Each row is where one point has got to under a steady rotation. How many steps took it there?
The counts run from 0 to 149.
[ -4  -4  13   0   2  26 -16  -4  -1  -5  20  -2  14   7  -1   9   8 -12
   1  11 -10 -21  21  -4   7   5  -1   7   7  24   1  -3 -12  14   0   3
   7   4 -27   2 -12   8   1]
41
[ -3  -4  12  -7   6  20  -7  -1 -18  -5   3   1  -1  11 -14  25  21 -15
  -4  11   3 -16  -2  -4   5   1 -15   6  -1   7  -8 -23  -3  19   8   3
  12  -4 -15   9  -6  19  13]
37
[  2  14 -10   2   1  27 -19   4  -7   8   0 -18  10 -14  -6   5   6  -3
 -22  12 -19  -2  -1   1  -7   8 -21 -24  -3   3   7 -20 -14 -13   1  -9
  -9  -4  -7   4  14   2   5]
146
[  6 -14  -5   7 -20   0  11  17 -15  13  -6  -1   0  -7 -19  15   9 -14
 -16  -3  20   5  -2  -6  14  16  -7  -7 -11  -2  -4   0   8  -3   4  23
  14  11 -10  -4  -1  -4  19]
20
[  8  -3  -6   3 -13 -19   7  11  -4  10 -13   1  -3  -2 -15   2  28   5
  -3   3  15  -8  -9 -18   9  10  -1  13  -4 -14  -7  -1  10  -8  29  19
  10  18   0  -9   1  -6  18]
112
[ 19  -5  16  -1 -20  16   2   9  -3  19  -7   7   6   2   8  -8   8  -9
 -25 -10   0  -9   6  -1 -11   5  -6  19  -4  -4  -2  14   3  24   5  11
  -1  21 -11   4  13  15   0]
125
[ -7   8  -6 -14   4  -1  -5  10 -17  -5  17  14 -11  10 -11  10   6   4
 -14  14   8  -7  15   0  13   4 -16  -4  -4 -10  19 -26 -22 -13 -14  -3
   9  13 -20  -9  -9   9  -3]
47
[ 13  -4   1   8  -4  21  -9  19  -9  -3   5  -6   4  12 -22   7  21 -18
  -9  15 -12  -9  -9  -5 -12  17 -21   1   0 -15 -12 -11   2   0   9   5
   6  25  -7  12  -3 -11   6]
131
[ 10   8  -7  11 -10  12   3  13  -9  18   4  14   5  10  -4   1  -2  -1
 -31   9  -7   1   5  -3   4   9 -16  -9  20 -10   3 -28 -14  18 -12  14
   9   2 -20  -9   5   7  -5]
141
[  0   5   1   7   0  -2  -9   4   8 -10   4  -4  16  -2   9  -3 -16   3
   5  18 -12  12  17   6   7 -20  11 -10  28  11   5 -16  11 -16 -14 -22
  -1 -11   8   4 -13 -10 -17]
69
[ -1   1   7 -20 -11  10 -11   6 -14   4  -1 -10  15  -9   9   1  -1   9
 -19  18  -3  -2  18  11  12   0  -6  -2  -4  17  20 -17  -7 -14 -12 -23
   8  14 -13  -4  -5  13  -6]
51
[ -6 -12   5   5  -7  16  -9  15 -11  -4  19   0   4  15 -16  17  13 -18
 -10  19  -1 -13   4  -4  18   8 -14 -10   9  11  -2 -20  -5  -4   0  -1
   3  12 -22   7 -12   2  18]
39
[  9   7  -6   3 -15  15   0  17 -14  12   1   4  12   1  -5  -2   8  -4
 -32  12 -12  -3   2   5   1  10 -17 -21  16  -1   7 -20 -13   2  -9   1
  10  15 -17  -6   2  -3  -2]
142
[ -6  -4   7  -3  -7  19 -12   6 -10 -10  19  -4  14  16 -12  14  20 -11
  -3  13  -8 -22   9  -5  11  12  -5   0   6  21  -1 -11 -10   3   0  -3
  14  17 -23   2 -15  -4   6]
40
[ 13   3  -7  21   0  11   4 -12   5   7 -24  -3   9 -14  -6  -1  12   2
  -7 -15   1  -9  -9   4  -1  -6   3 -13   0   4  -9   8  17  11  26  23
   3 -22  10   3  15  14  11]
7
[ -4  10 -23  10   7 -31  -7  -5   7  -3   7  15  -2   7  15 -10 -18   2
  11  -1   0   0   3   4   6 -19  11  -4  19   5   0 -11  -2   2 -18  -2
  -6 -10  -1 -12  -5   1 -29]
76
[  4  -7 -25  14 -10   0  -1   3   4   2   7  -8   6  -9 -10  -9  17 -13
 -10 -25   3 -14  -3  -6  -2  11   7 -16 -10  18  -5  28   2  -1  11  21
   3  20  -9  -5   6 -13  12]
13
[ 15  -3   4   7   2 -14   6  -4   6  13  -7  12  -8 -10   2   1  14   7
  -2  -9  15  -6   2 -23   3  -3   6  17   1 -15  -4   4   7   6  31  29
   1  -5   8  -7   9  17  22]
110
[  3  -4 -10   4   0   4   8   2  -1  10   5   1 -11 -22  -5   6   8 -14
 -24 -25  18  -2   7 -13   1   4  -4 -15 -17   4   6  17  -2  -7  13  24
  -5   8   4  -5  17   6  22]
16
[ -7  16  -5   7  17   7 -18 -16  11 -14   1   5   2  -2   6  -3 -16  12
  17   9  -8   2  14   4   1 -20  11  -5  11   3   3 -13   3  -8  -5 -13
 -13 -28  14  -3  -3   5 -18]
72
[ -1   1  -2  -2 -25 -17  13   3  10  -8 -23   2  14  -6   3 -11   9  10
   3 -13   4   8  -7   9   1 -14  15  10   3  11  -4  13  28  -8  16  -4
   8  12  18  -3   4  -4  -1]
97
[  6 -16   9  14 -23  33   3  10  -3  18  -7  -9  13  -8  -8   9   0 -16
  -9  -3   7   3  12   0  14  10   2  -6  -8  16   0  12  11   0   2  23
   1   4 -10   5  -5   6  17]
23
[ -2  -5  24  -3  -6  30   6   0  -8   3  11  11   0   0   5  12   0 -16
 -21  -6  10 -10  13  -2   5  -8 -11  -2   3  16   3  -9  -2  18   7   8
   1   3  -6  10  10  32  17]
34
[  9   0   1   0  -7 -13   8   2  14   1   3   8  -7 -16   8  -9  20   4
 -10 -20   7  -5   7 -19  -1  -6   5   4   0   3   0  21   4 -11  33  13
  -4  21  18  -2  14  -1  17]
108
[ -3  12   6 -30  21  -6  -6  -1 -10 -19   6   6  -6 -12  -2   8  -3   4
  -8   7   1   7  15   1 -15 -21  -4   6  -2  -7  12 -14  -7   0 -16 -30
   3  -3  17   7   1   3 -18]
63
[ -2 -10   8   7 -17  37   2  10  -6   2  -4 -11  10 -12 -15  10   8 -12
  -6  -8   5   3   9   3   9  12   0 -11 -20  15   8  14  10 -15  10  12
   5  10  -3   3  -1   4  21]
24
[ -3   0   8 -14  -2  19  -1   5 -20 -14   2  -1  -6   3 -14  26  24 -10
 -15   6   8 -16  -3   2   0  -4 -20  -5  -6  10   3 -22  -4   6  11  -6
  12  11  -7  10   7  17  19]
36
[ -8  -6   2  12 -12  24   6   8  -7   0  14  21  -1  22 -10   9  -3 -19
  -2 -15  12 -11   5   8   9   3  -7   5  -9   6  -2   3  -3  23 -12  24
   9  15 -22   1   0  18   1]
30
[ 10   5  -4  16  -8  20  -3   7   3  10   1  -3 -13  -2  -5  -6   8   1
   1  -7   1  -7  -7  -7   3  13  -8   4 -25 -21   1   9   1 -23  25  22
 -13  21  -1   0  17  11  18]
119
[ -2  11 -24 -14  -3 -35  -3  -8   4  -8  -3  -1   5  -9  17 -14  -4  13
  -4  -4  -2   1   2   3   1 -20  16   0   8  15   9   0   0  -3 -11 -21
   1   6   6 -11  -2 -13 -22]
78
[ -6  -3   1  19  -4  38   1   9  -6   1   9  10  -9   8 -19  12  -1 -15
  -1 -10  11  -2  -1   1  11   6  -7  -8 -24  -7   2  -2   0  -9   2  26
  -3   4  -6   7   2  17  14]
27
[  0   2   5  -1   1  -6 -10  -1   3  -7  -2  -1  19   6   6   2 -12   4
   9  21 -10   9  17   5   8 -16   9   6  25  10  -2 -20   8   7 -20 -18
   9 -16   0  -2 -17  -7 -24]
68
[ 13   0   7  10 -10  26  -8  -6   8  16 -11 -10  13  -4   4  -9  14   6
   4  -9  -8 -15   6  -8   1  15   5  19 -19  -4  -4  23   7  -1  27  23
  -4  12  -8  -3   9   7   8]
117
[  0  15 -14  -2  13  29 -23 -10 -14   4   2 -17   9  -9  -9   8  13  -3
 -12   5 -21  -8  -1   5 -14   9 -18  -9 -11   1   2 -18 -16   3  -4  -7
  -4 -11 -11  -2   8   4  -5]
147
[  0   7 -23   4  -5 -38  -6   1   9  -7   6  10  -1   2  16 -14 -14   6
  -1  -4   1   7   4   5   8 -18  13 -12  17  10   2  -9  -3 -15 -16 -12
  -4   5   4 -11   1  -8 -22]
77
[  1  -4 -17   7  -2   6   0  -7   3  10   2  -3   5 -14  -1  -6  13 -12
 -11 -30   5 -13   5  -5  -3   8   8  -3  -8  20   1  33  -5  18   9  27
   3   6  -8  -7  10   1   5]
14
[  2  -1 -11  29  -8 -16   3   1  15  -5   3   9  -5  15  -2  -6   6  -8
  21 -10   7  -7 -17 -11   7  -6   8   7   1  -3 -21   2  17  -4  18  21
 -13   2   8   5   3  -3  10]
103
[ -9  14  -4 -10  11  14 -25   2 -17 -11   4 -13  -5   3 -10  16  -2  -3
   5  19  -7  -5  -2  11   3  -4 -12   1 -22  -2   6 -27  -4 -17 -13 -25
  -8   3  -9   8  -3   7  -8]
55
[ 13  -4  11  19  -9  31  -8  10   7   9  11   4  12  16  -9   0   5 -16
  -8   6 -18  -6  13 -12  -4  14  -8   6  15  -8 -11  -2  -3  18  -1  17
   4  11 -15   8  -4  -5  -2]
133
[  1   9   3  -6  13 -10  -7   7  -8 -12   2  11  -6   2  -1  14 -20  -3
  -4  17   5  13  10  -3   2 -20  -4   0  13 -16   3 -31   3  -1 -20 -16
   3 -14  13   7  -9   0 -14]
65
[-11   2   9  -8   9  32 -15   3   2  -6  31   0  -3  -5  -2   9   6  -3
  -8  10  -4 -10  28  -7  12   3  -7 -13  -3  14  17  -4 -21 -18   0  -3
  -5  12 -13   1  -3   7  15]
43
[ -1  12  -4  -6   3   5 -11  -7  11 -20   4  -9  16  -7  -1  -1  -4  13
  10  13 -14   8  18  10   3 -15  12 -11  14  15  11 -11   7 -24  -7 -30
   4  -3  14   2 -10 -14 -16]
70
[ -8   6 -11  -4  10  -9  -1 -12  11  -9  -7   2   3 -16  -2  -4   0  11
  19 -18   7  11  12  -3  -8 -13  24  18 -21  -4   4  25  13 -10   6  -1
  -8  -3  26  -5   1  -8 -13]
90
[ -7   7   9  -9  21  22 -14  -6  -8   0  21  12 -10   3  -4  14   3   0
  -4   5   2 -14  26  -8   9   3  -8   8  -7  -6  13 -16 -21   3  -4   6
   0  -7 -13  -6   0  25  -2]
45
[-11   1  -6   9  -6  26   5   9 -10 -10   8   9  -9  13 -25  10  10 -13
   1 -13  10  -9  -6   8   5   8 -11  -5 -26  -6   0   3  -4  -8   2  16
   8  20  -9   5   5   8  12]
28
[ 12   4  -8  10  -6   8  12 -12   1   0 -28  -8  17 -18  -9  -5  22  10
 -14 -19  -1  -8  -6   6  -8  -6   5 -17   2  14  -3  13  16   6  23  11
  14  -5  11   1  16   4   7]
6
[ 10  10  -8   1   4  16   0   5 -14   8   2  17   2  11 -10   5  10   2
 -20   2  -3  -9   3  -2  -6  11 -18   1   9 -17   1 -25 -16  26  -7  14
  18   0 -19 -13   6   9  -8]
140
[ -5  -7  17 -12 -10  26   3   0 -11  -5   7  10   5   1  -1   7  13  -9
 -21 -14   9 -13  11   4  -2  -5  -9   2  -2  20   5   6  -8  21   6  -1
  13  18  -9   2   9  27   7]
33
[ -2   9 -12 -10   4 -31 -10 -15   6   0  -7  -1   6 -18  22 -11  -8  10
  -1  -4   0   2  10   1  -3 -23  17   7  13  21   6   4   3   6  -7 -15
  -3 -12   8 -11   3   4 -25]
79
